[[-1.32 -3.59  5.30 -6.82 -5.95 -1.52 -5.55]
 [ 6.69  5.63 -3.82  3.24 -4.03  6.71  3.66]
 [ 5.28  5.31 -6.14  6.96  6.02  4.99  5.96]
 [-1.73 -5.87  4.10 -4.85  4.72 -4.96 -5.15]
 [-2.83  5.49 -0.97  3.26 -5.42  5.25  4.84]] Answer: 5.28

[[ 4.81  1.43  2.38 -3.57 -1.54 -4.36 -4.01 -0.57]
 [-1.67  2.95  0.32  1.62  0.13 -1.70  0.41 -0.46]
 [-2.00  1.56 -6.09 -0.95 -0.23 -3.54  6.72 -1.51]
 [ 2.49  2.50 -3.04  1.82  1.62 -4.12  2.69  0.11]
 [-1.29  2.29  2.57  5.36  0.36  4.22  2.97 -0.78]
 [ 0.02 -3.17 -2.63  3.86 -5.27 -2.08  0.66  2.12]
 [ 0.81 -2.52  0.31 -2.97  1.80 -5.06 -0.65  0.93]
 [ 0.52 -1.28 -4.90  3.50 -1.13  3.74 -5.19  0.69]
 [ 0.04 -3.01 -0.56  6.14  1.05  0.15  4.45  3.73]] Answer: 0.81

[[ 1.17  1.63  1.06  0.88  0.77  0.68  1.06  0.77  0.75  1.24  0.23  2.13
   0.62  0.30]
 [ 0.75  1.28  3.28  0.35  0.24  3.16  1.90 -0.37 -0.58  3.39 -0.63  3.65
   0.55 -0.54]
 [ 0.67  0.64 -0.99  0.78  0.95 -0.96  0.83  2.13  0.97 -0.80  1.87  0.49
   0.60  0.81]
 [-2.59 -2.52  3.13 -3.36 -3.26  4.72 -1.61 -4.45 -3.93  1.66 -1.96 -0.63
  -3.58 -2.98]
 [-4.05 -4.62  0.12 -4.07 -4.50  1.23 -4.58 -6.05 -3.51 -1.75 -2.55 -5.21
  -4.42 -3.04]] Answer: 0.67

[[ 4.26 -2.64 -4.34 -2.00 -0.68 -1.36]
 [ 0.70  3.16  2.24  2.79  1.82  2.20]
 [ 0.25  3.45  3.47  2.87  2.29  2.55]
 [ 3.04  1.13 -2.16  0.86 -0.22  1.05]
 [ 1.31  5.43  1.10  4.07  0.60  4.01]
 [-2.59  5.93  7.56  5.09  4.65  3.68]
 [ 2.80  5.10 -1.04  3.76 -0.97  4.16]] Answer: 1.31

[[ 3.67 -1.38 -2.00  1.21  1.57  1.39 -0.32 -3.14  3.53]
 [ 0.97 -1.23  1.39  1.06  2.26 -2.25 -3.52  0.29  2.79]
 [-0.96 -1.36  0.09  4.88 -1.57  4.40 -1.01  0.07  0.71]
 [-4.23 -1.08  3.55 -2.67 -0.96 -4.05  0.12  0.73  0.07]
 [ 1.47  0.01  0.77  2.93 -0.19 -0.09 -3.92  1.18  2.53]
 [-4.77 -1.29 -0.70  0.35  0.24 -1.41 -6.13  0.19 -1.48]
 [-0.68 -1.34  0.01  0.84 -1.73  0.44 -3.71  4.86  0.74]
 [-0.98  2.16  0.14  3.01 -0.12  5.47 -2.85  1.92 -4.62]
 [-0.35  1.97  0.17  0.02  0.75  1.21 -5.05  0.36 -0.31]
 [ 3.61 -2.84 -0.95 -1.10  1.11  2.21 -0.85 -3.25  1.50]
 [-3.66 -2.73 -0.19 -0.86  0.74 -2.65  0.16 -4.28 -1.06]] Answer: -0.35

[[ 6.56  3.62  0.31 -3.25 -3.75 -1.27  3.43  4.26  0.90]
 [ 2.68 -0.52  1.44 -0.03 -2.36  1.10 -0.78  4.48  0.24]
 [ 1.83 -5.39  1.62 -3.31 -0.56 -1.86  5.24  3.29 -4.36]
 [ 3.58 -5.86 -1.89 -3.82 -3.04  5.10 -1.67  7.61  3.11]
 [-2.55  3.48  1.72 -0.72  2.99 -5.58  0.27 -2.98  3.35]
 [ 1.39  0.00  1.49  2.30  2.86  6.06  0.46 -0.79 -1.23]
 [-6.56  0.99 -0.41  4.14  2.33 -4.44 -1.43 -3.47  5.52]
 [ 3.74  3.49  0.31 -6.33 -2.44 -3.05  3.60  2.26 -0.55]
 [ 1.60  4.24 -2.09  1.38 -2.14  2.75 -4.74  1.41  3.05]
 [ 0.50  4.27 -0.55  3.12  2.15 -2.13  5.34 -4.14 -0.95]
 [-1.63  1.85 -5.19  4.53 -5.15 -2.25  1.94 -1.87  7.37]] Answer: 1.60
---
Q:
[[-169.41 -164.43  -22.26 -161.27 -170.97]
 [-134.23 -180.64  176.45 -179.95  -80.76]]
A: -170.97, -134.23

Q:
[[-0.1  1.1  0.6  0.4  1.1]
 [ 1.0 -0.7 -0.8 -0.2  1.1]
 [ 1.2 -0.8 -1.2 -0.7 -0.7]]
A: 1.1, 1.2

Q:
[[ 1.4 -0.1  0.6 -0.4  1.0 -1.3]
 [ 0.4 -0.7  0.3 -0.8  0.8  0.4]]
A: -1.3, 0.4

Q: [-14.4  -1.0 -10.9 -10.7  15.6]
A: 15.6, -14.4

Q:
[[ 0.085  0.151  0.058  0.026  0.004  0.102  0.070]
 [ 0.063  0.146  0.054 -0.139  0.024  0.122 -0.184]
 [-0.043  0.000 -0.063  0.027  0.021  0.045 -0.022]]
A: 0.070, -0.043

Q: [-0.11 -0.06 -0.07  0.10 -0.15  0.01]
A: 0.01, -0.11
---
[-3.76 -5.04  4.53  1.60 -6.58 -4.20  1.33] result: 4.53

[[ 7.63 -0.05  0.15  7.64 -1.97  1.84 -4.91]
 [ 4.69  0.03  1.22  4.56  1.07 -3.47 -1.35]
 [ 2.52 -0.92 -0.10  2.75 -1.55  2.36 -3.58]] result: -0.10

[[ 1.82 -0.43  4.75  6.53 -3.55  2.70 -2.22]
 [ 3.48 -1.14 -2.59 -3.83  0.53 -1.90 -0.11]] result: -2.59

[[-3.87  1.28 -2.08  0.64 -0.51  4.05  0.89]
 [ 2.86 -3.76  5.40  4.44  3.67 -4.71  4.39]
 [-5.53 -4.04 -4.11  1.60  3.78  4.70  2.66]] result: -4.11

[ 3.77  7.00 -1.92 -0.44 -1.75 -0.12  1.21] result: -1.92

[-6.01  1.31 -0.48 -3.72  2.27 -4.84 -1.89] result: -0.48
